One turning vector, and how many steps it has turned:
The counts run from 0 to 297.
[147  81 133 112 111 125  95  97 156 107 118 149 171  91 173 138  90 177
 123 134  74  90 125 117 122  83 122 120 134 102  93 139 128 147 143 131
 189 127 134 127 148 107 144 133 150 150  87 172 120 102 124 141 144 153
 166  97 135 167  88 118 154 168  89 122 138]	173
[146 123 136 161 113 109 136 148 121 145 104 120  97 174 122 122 141  98
 184 150 135  55 140 145 114 193 120 123 105 113 105 109 127 146 108 126
 161 132 130  83 159 145 153 124 119 115  79 161  84 129 148  86  66 150
 157 115 131 169  76  94 142 135 135 125 123]	248
[117 117 151 130 121 105 153 148 147 143 107 109 142 153 134 122 173  83
 129 157 158  99 168 151 136 183  89 142 131  97  92  85 117 142 110 128
  90 142 143  79 135 129 112 128 105 108 124 137  75  90 126 109  75 120
 130 119 154 124  65 136 164 145 121 133  92]	239
[141 122 139 144 138 119 151 114 154 139  87 135 118 108 173 147 148 152
 139 131  63  62 137 147 116 139  89  95 115 112 117 138 126 143 129 118
 154 111 135  88 161 109 146 135 130 160 128 165  94  76 147 103 123 141
 139 130 152 182  52 119 151 145 130  93 122]	210
[124 131 143 170 101 155 118 174 159 121  95 106  90 167  90 122 127 113
 134 119 110 126 115 114 151 162 164 134  93 126 126  99 145 154 162 110
 116 107  78 103 119 168 128 139 112 134  66 149 126 183  92  76 105 118
 132  88  96 134 140  78 139 135 162 115 127]	288
[118 145 134 162 126 120 146 175 152 139  93 115 131 155 148 140 161 100
 152 140 100  81 144 161 108 172 100 110 155 117 113 112 119 155 134 103
 102 118 129  58 124 116 116 134 112 132 114 167 103 144 120  79  97  96
 131 140 154 118  58 102 180 139 151  97  91]	237
[153 122 134 175 104 150 114 140 127 145 101 102  96 192  98 109 111 141
 188 140  94 100 113 107 137 178 138 135 106 117 105  95 127 153 118 125
 165 145 112  87 126 139 128 139 113 140  87 121  92 123 118  68  59 132
 134 109 149 171 104  91 126 125 103 123 118]	28
[150 135 141 153 120 113 149 140 129 143  94 121 112 153 145 140 137 112
 174 142  88  54 137 147 100 169 105  95 115 120 118 137 115 152 114 123
 158 111 135  79 166 126 153 130 119 139 100 170  96 110 157  88  90 145
 148 131 150 179  54 101 154 141 136 105 111]	229
[144 142 138 152 133 130 141 125 117 141  99  97 113 170 103 136 144 142
 188 133  70  68 116 140 125 173 116 122  95 134 134 122 127 132 109 127
 121 122  90  85 155 145 134 154 129 142 120 112  71  94 125  75  92 157
 114 111 151 165  99 103 129 127  96  94  92]	25
[118 152 125 155 112 121 112 156 136 124 107  99 133 185  86 107 138 109
 167 158 119 106 132 120  96 200 137 126 138 132 156 117 145 129 125 112
  99 140 106  89 129 139  93 128 118 110  96 126  92 161  94  25  95 117
  99 111 124 100 119 117 146 103 118 106  99]	52
[106  98 154 129 114 149 129 121 154  97  82  89 116 133  89 128 148 103
 120 120 104 134 124 135 171 141 132 154  82 139 129  87 135 126 153 133
  60 102  69 120 144 164 123 149 118 117 130 109  89 150  78 108 130 133
 107  76  94 126 168  94 109 161 135 126  88]	297
[107  60 138 116  80 133  83 126 173  86 110 118 173 114 109 116 104 108
  98 135 146 149 126  92 123 126 156 146 145 111 135 113 145 124 174 146
  99 130 121 141 124 125 110 116 139  98 108 147 130 191  71 109 154 127
 119  86  86  86 148 117 139 155 131 135 111]	110
[152 126 138 151 111 146 106 128 119 149 106 108 115 188 102 113 135 134
 182 154 127 104 142 112 149 178 120 141  89 107 104  98 134 152  96 136
 149 167 112  97 138 146 131 138 111 136  82 106  64  95 127  79  52 151
 148  99 153 165 113 111 129 126  90 133 133]	27
[100  85 138  88 127 108 128  94 171  96 128 148 178  74 166 147 139 132
  64 145 101 128 139 138 127  83 124 124 143 124 128 118 160 119 153 134
  94 117 117 146 134 114 141 147 163 122 127 145 108 119  88 134 190 148
 102  84 117 114 129 166 162 153  92 104 118]	148
[143 115 130 161  76 162  99 124 174 140  77  95  91 131  93  96 153 134
 140 119 105 128 117 107 160 190 129 100  74 107 147 103 147 147 147 136
 114 140 102 114 137 148 119 131  97 139 109  86  94 131 102  50  99 130
 107 120 110 142 161 101 102 136 143 127 155]	65
[136  80 143 144 124 119 143 120 134 137 107 118 130 119 154 127 164 117
 120 140 131 102 158 148 136 165  81 144 140  94  87  98 111 138 102 129
 127 133 171  85 149 118 131 115 112 134 158 133  73  64 124 118  80 120
 117 112 164 148  60 129 141 161  97 147  83]	223
[135  97 130 143  80 124 113 100 137 115  93  94 105 135  72  99 132 108
 152 129 109 103 106 107 111 187 139 118  82 130 166 126 154  92 144 159
 113 123 123 140 168 140 137 113 121  99 115 105  99 157 106  62 116 166
  90 102  86 149 163 101  91 122 120 118 109]	80
[154  83 148 132 120 125 105 113 141 131  94 130 148 105 172 130 123 151
 151 130  89  76 152 134 151 109  94 148 125  94  85 123 100 160 119 147
 168 143 149  86 143 106 132 125 117 143 123 155  88  70 127 138  97 137
 171 118 156 165  50 104 152 173 113 142 113]	208
[104  93 137 112 116 126 115 113 183 115 126 157 179  75 178 138 135 154
  63 143 101 136 143 125 142  83 118 130 175 102 103 104 151 150 154 105
 125 120 139 129 111 102 125 147 158 141 117 159 129 109  89 136 170 105
 123  88 138 113 105 162 175 162  96 119 133]	164
[110  76 129  73 122  99 107 101 145  87 144 150 202 100 149 149 117 130
  82 157 126 110 151 123 109  91 129 141 158 121 110 122 151 111 134 141
 120 128 136 140 146 117 138 131 170  97 104 160 113 127 103 143 179 153
 120  75 121 114 117 150 167 152  79 127 107]	149
[113  90 131  89 118 102 122  97 151  89 124 120 166  94 120 144 115 128
  91 145  89 106 108 118 101 107 152 116 147 151 151 136 152  94 162 140
 104  89 130 159 161 134 148 132 167 103 115 159 125 161  99 113 191 158
  89  82 106 120 136 140 147 146  98  95  94]	131
[100 146 139 133 100 119 123 175 143 120 121 119 134 192  93 128 136  78
 135 147 148 128 139 124 133 168 160 134 112 126 118 102 140 149 127 122
  89 138  76 113 119 167 116 148 119 105  60 141 101 182  91  87 109 135
 131  78 103  98 139  99 161 126 136 120 108]	291
[140  57 126 123 106 123  99  92 148 104 115 138 145  85 143 136  82 171
 107 128  73 106 105  95 121  77 138 124 136 129 111 127 128 123 162 132
 180  95 144 147 151 111 162 128 166 138 104 160 143 132 108 130 164 147
 131  89 113 168 113 119 131 145  89 117 128]	154
[133 113 114 123 114  99 113 116 149 115 139 161 152 110 162 145 104 161
  96 161  92  99 112 115  94 106 145  93 151 127 115 142 161 122 145 108
 180 113 131 145 138 112 151 143 179 133  67 180 148 128 127 111 161 141
 127  90 116 154 107 142 161 120  91  96 140]	158
[114 128 139 136 134 118 138 145 165 138  99 141 154 119 176 137 180 118
 121 149 114 100 170 156 138 159  82 112 154  89 100 106 123 158 113 108
 106 137 140  72 114 109 117 136 115 130 135 155  85  82 127 102 108 105
 137 128 168 111  55 142 182 150 131 112 119]	219
[108 139 140 149 117 108 144 177 137 128  99 111 124 177 113 129 144  77
 156 151 134  89 153 148 115 193 125 138 143 117 108 100 112 146 116 116
  91 132 124  75 131 147 109 128 114 100  96 171  96 161 115  91  81 112
 137 116 140 113  76  99 169 137 147 111  81]	256
[142 130 139 132 102 129 126  93 139 125  91  84 115 151  86 121 154 110
 154 135 112  96 134 125 124 195 121 113  71 119 164 122 157 106 124 155
  89 129  95 125 175 145 135 129 116 116 127  84  63 115 114  60  95 163
  95 105 109 141 151 108 101 127 112 119 117]	61
[125  86 159 164 120 131 150 129 150 134  79  94  97 131 123 129 175 108
 126 121 103  92 135 147 153 165  76 143 117 107  91  85 110 141 127 132
 107 117 153  77 148 135 133 121  96 135 160 127  79  96 114 112  73 104
 113 124 156 160  80 103 122 167 127 133  88]	242
[116  98 128 111  95 121 104 115 185 110 115 153 156  98 139 127 119 131
  81 142 128 132 131 112 126 130 158  84  98 106 136 136 183 135 163 144
 128 138 106 164 143 124 151 136 143 107  59 152 121 169 104 111 176 167
 135  87  84 110 162 149 149 143 134 125 190]	121
[105  77 136  84  92 114 107 101 158  85 111 127 176  99 117 130 135 102
  93 131 138 123 140 120 114 136 140 121 119 119 145 124 162 105 153 169
  79 127 105 160 163 133 137 124 145  90 108 138  96 145  89 123 169 168
 109  85  85  91 160 141 135 152 118 134 122]	113
[140  68 128 103 121 101 113  96 130 109 137 142 175 104 153 128 107 145
 106 154 106  96 134 108 111  90 110 152 176 114  95 108 134 115 119 131
 173 122 169 132 159 106 139 121 174 114 116 156 112  96 112 148 149 147
 129  78 142 162  77 150 152 149  54 133  94]	169
[120  95 113 132 118 115 135 103 164 124 142 170 151  97 171 126 137 146
  56 165 130 134 122 101 129 126 135  99 145 102  94 106 174 126 136 105
 171 141 158 147 134 115 140 141 180 130  90 146 126 100 117 119 145 126
 104  82 146 150 117 179 154 122  62 120 166]	160
[112  92 111 150  74 113 110 136 157 107 122 120 136 133 100 107 116 103
  94 154 143 147  96  93  97 161 161 114 152 142 157 111 171 103 175 125
 117 120 144 145 132 141 121 121 161  92  84 149 138 201  86  78 146 122
  78  90  91 102 152 127 138 112 111 121 123]	107
[118  97 130 103 138  96 114 110 130 118 134 142 191 117 171 142 117 138
 118 168  98  85 150 139  88 104 103 141 186 119  99 123 119 121 114 112
 144 121 160 112 137 101 121 131 169 124 113 177 106  98 119 130 141 128
 126  90 164 128  56 141 184 142  64 120  78]	185
[131 113 138 173 114 142 140 132 161 164 102 148 109 119 173 117 154 140
 108 154 123 123 145 130 142 161  94 106 134  87  83  89 130 162 131 101
 164 145 169  80 123 109 121 127 119 160 121 142 101  74 131  94  73 105
 137 123 169 158  68 140 154 134 105 133 155]	215
[131  82 125 106 101 122  91 105 169 102 118 155 155  95 140 132  85 160
 101 134  94 107 115 103 110  87 162 106 122 122 125 147 161 141 179 134
 169 117 117 154 145 125 156 129 167 128  65 185 142 177 110 119 182 163
 148  85  91 141 136 125 154 144 127 115 155]	138
[111  78 139 139  83 133 107 120 183 103  93  90 125 112  88 112 134 111
 105 113 105 144 114 110 127 154 136 129 132 121 159 114 147 111 177 134
  75 110 126 134 141 145 107 124 126 108 137 107 125 180  64  67 147 114
  80 106  95  90 162 115 112 140 145 120  96]	92
[114  85 163 140 105 147 141 141 150 126  78  93 116 138  94 122 163  88
 123 123 142 132 143 137 180 167 115 169  90 109 106  62 121 136 139 144
  72 126 101 108 137 167 127 133  99 108 130 111  84 133  86 123  83 129
 118  90 109 118 148  89 120 174 132 143  94]	278
[121 102 158 136 121 132 138 129 149 128  68  93 104 129 115 134 169 100
 146 112 111  92 146 159 172 173 108 134  75 103 100 100 117 151 134 159
  87 116  99  94 151 155 139 130  87 126 128 126  68 109 110 106  95 134
 135 115 121 147 104  93 129 173 158 131 101]	262
[111 101 128 143  76 119 126 128 170 125 112 118 130 134  91  97 151  86
  88 152 167 155 133 109 132 199 140 115 126 107 155  97 170 107 159 137
  87 143 129 145 139 142 118 120 128 100 107 107 101 164  89  64 122 125
  81  93  96  94 167 141 123 121 120 134 140]	89
